Each row of T is roughly a mix of the hidden directions of one of a few groups.
T, 99 rows:
[[ 17  16  -3 -18 -59 -36 -22  21 -32   6]
 [ -7  -2 -14 -15  57  -5 -44  28  10  30]
 [  4 -44  14 -42 -11   6 -43 -10  28 -26]
 [ 14  44  -5  20   4  24  49 -11 -41  12]
 [-48  22  -4  15 -18 -51  18  24 -23 -11]
 [ 13 -15   8 -44 -18  43 -37  -8  -3 -40]
 [ 36  32 -29   2 -13 -35  29  10  15  43]
 [ 46  30  10 -13 -13  59  11  16  10  11]
 [ 27 -21  15 -59   5   5  42 -18  12 -19]
 [-22 -14  -4  10 -23 -24 -26 -17  55 -40]
 [ -9 -26   0 -57  38 -11   9  -6  27 -32]
 [-27  -4  -5  19 -15  32  -6  21  30 -62]
 [-15   7 -41  34  37 -23  10  26 -25 -34]
 [-46 -29  31 -27  42  13   0   9  10  29]
 [ 16 -47   8  30  22  21   2  -5  56   9]
 [-13  -5 -24 -31  43  -3  43  20 -35 -21]
 [ 12 -11 -38 -27  51  14  22 -32 -30  -3]
 [ -1  13  21  10 -10 -38  42  46  35 -14]
 [  1  -2 -31  -5 -16  19 -16  34  57  36]
 [ 13  10  39  -1  -3 -37  34 -38 -21 -36]
 [ 42  17 -16   4 -29  45   3  -5 -35  33]
 [ 21  27  15  25 -22  45   5  -2 -32 -45]
 [ 10 -12 -22   2 -41  20 -63  22 -13  11]
 [ -2 -12  39  21 -14  -7 -30  23  53 -31]
 [ 22  12   5 -18  20  23  -6  15 -40 -61]
 [-19  54 -10  25 -29  13  -8  34 -27  24]
 [ 43 -13 -38  14  24 -13  49  19 -15 -12]
 [-43   8 -39  -6   2  28 -29   8  17  46]
 [-12   1  27 -17 -30 -30   1 -19   4  65]
 [  3  33  36 -26 -10  27  19  29  25 -44]
 [  1 -53  39   4 -25   8 -17  17  43  10]
 [ 15 -29  -7  10 -23   9 -42  23  51 -28]
 [ -7 -27  -7  13  -3  59 -25  -6  23  43]
 [  3  -7 -15  39  36  -7   0  22   1 -63]
 [  5  -1  42 -38  -4   9 -45   8 -33 -33]
 [-16  30 -15  49   6  -4  -4  -2 -16  58]
 [ -6  -4  17 -45 -35 -26 -19  36 -40  -3]
 [ 16 -41  45 -45 -10 -13   9   6 -34   5]
 [-52  -6  10 -53   8 -25  -4   6 -23  25]
 [-19  21 -14   3  70   0  32 -22  -1  13]
 [  6 -14 -12 -49  35   2  22 -33  10  43]
 [-24 -41 -46   9  -9 -25 -25  38 -17   8]
 [ -8   9 -15  19  26 -47  52  10   4  33]
 [-56  30 -30  -5   0  -8 -39 -14 -21  18]
 [-45 -31 -42  43   3   5  -1 -23 -21  -4]
 [ -3 -28  33  -2  11 -14 -22  -6 -59 -37]
 [ 17 -27  35  26 -32  12  31 -42  24  10]
 [-25 -12 -33   0  20 -26 -31  50 -24 -23]
 [  1  21  13   7   9  37  -6 -25 -15 -68]
 [ 63  28  18  21  -5  23  12  -9 -36  -1]
 [-38 -19  -3 -51  40 -18 -11 -23  21   5]
 [-26  18  12   7   8 -54  21 -34 -38 -18]
 [ 30  11  -1  11 -42  31  -8 -14 -24  54]
 [-23  21  -5  29  10  -2  29 -47 -21  46]
 [-35   3  38 -14 -25 -31   1  22  25 -44]
 [-47  18 -11  -9  21  45   1 -46 -13   9]
 [ -7   4 -19  22   1  25 -65   7 -42  -1]
 [-11 -20  29 -20 -14  17 -43  17 -23 -52]
 [-22  -8 -39  22 -34  -9  26 -14 -45 -29]
 [ -8 -68 -24  15 -13  -5 -17  19 -25 -25]
 [  4  -6  28 -27 -21   5  68  -2 -11 -28]
 [  8  -7  29 -23 -34 -20 -44  -8 -49  12]
 [-14  18  64 -30 -17  12   0   7  36  16]
 [ 29 -31 -23  -1   5 -35  42   1  -8  47]
 [-15  64 -15  -2 -18  -3  12 -44  22  12]
 [ 11  16  -9  27  -9  12  -4  -4 -22  75]
 [-45  30  43 -16  -3  28  32 -23   6 -12]
 [ 40  22  18  40  -1  21  25  37  26 -22]
 [ 17  27 -12  -6  18  71  12 -15   4 -26]
 [ 16  -6 -35  11  -2  50 -26  34  38  10]
 [  5  42  -7   4  45   7  -8 -49 -31  12]
 [ 14  13  30  44  -7 -20  31  16  40  32]
 [-28   0  11 -14  -5 -61  40 -10  13  30]
 [-41 -40 -27   4 -10 -24   1  35   9  40]
 [-24   4   6  44   2  23 -64 -16  -7  -8]
 [  1 -19 -12   1 -40 -41  24   9  -2  56]
 [ -4  17  42  36   4  40 -23 -22   9 -39]
 [ 40 -13 -20  -4  10 -23  52  21  27  28]
 [-36  27  16   6  16 -27  54 -27 -24  -5]
 [ 27 -63  29  23   9 -20  27  15   3 -11]
 [ 11  15  11   1  10 -45  25  11 -61  24]
 [-10  45  42 -13   4  16  27 -14  43  23]
 [-44  18 -38 -22  35  37 -12  10 -21  -5]
 [-41 -18 -25 -25  22 -48   1  16  -7 -35]
 [-64   6 -40 -10  34  17  -7  -1 -12  -1]
 [ 21 -18 -37  36  11  26  -5  34  39 -25]
 [ 18 -17  -8 -17 -44 -26 -29  31 -40 -24]
 [  8   9 -24  41 -13 -25  13  14 -14  61]
 [ 31  10   4  55 -28 -41   5 -16   5  25]
 [-17  13  -2 -16 -59 -30 -32  24 -29   8]
 [ -6 -31  13 -41 -13  22 -29  30  11  47]
 [-45 -49   4  12  12  28 -13  23  28 -24]
 [  2  59 -15  -9 -33 -17  -3 -10  21  43]
 [-15   2  10  42 -26  13  32 -50  26  22]
 [ 10  51 -24  -5   2  59   4 -20  19  -5]
 [ 19 -31   0   5  42  -6  38 -15  20  48]
 [ 17   0 -14  32  10  -4 -26  55  45  15]
 [ 23  31   2  13 -48 -48 -19   0  22  21]
 [-18  40 -40  49  -4 -35  -6 -17  -5   8]]
One row of each group comes first, with its name. Which group is each row after those in?
[-16   1  -9 -55 -19  27 -20 -29 -42  -4]	B
[ 10  64  -1 -27 -31  19 -16 -25  19   3]	P
[-12  41 -22  28 -27  12 -28  20  39 -30]	Z

[ 68 -10  10  34 -18  19  -3  13  20 -19]	P
[ -6  45 -55   2 -14 -19   8  40   5 -14]	Z
[ 15  35   9 -20 -29 -33  11 -21 -41  38]	Z
[  9  -3 -44   5  22  15  -5  12 -43 -52]	B
[ 32  39  21  36 -18  36  35  -6 -16  12]	B
[-38  20 -27  24  23  37 -15 -40 -17 -22]	P
[  6 -23  54 -53  -7  18  20 -19   8  -1]	P
[ 31 -29 -43 -34 -14 -27  22  29  -9  19]	B
[ 19 -32 -18  19  -4 -35  -5  60  22   8]	P
[ 37  45  24 -28  -3 -22   9 -21 -18  38]	Z
[ 16  20 -16 -13 -12  34 -62  30 -17 -10]	P
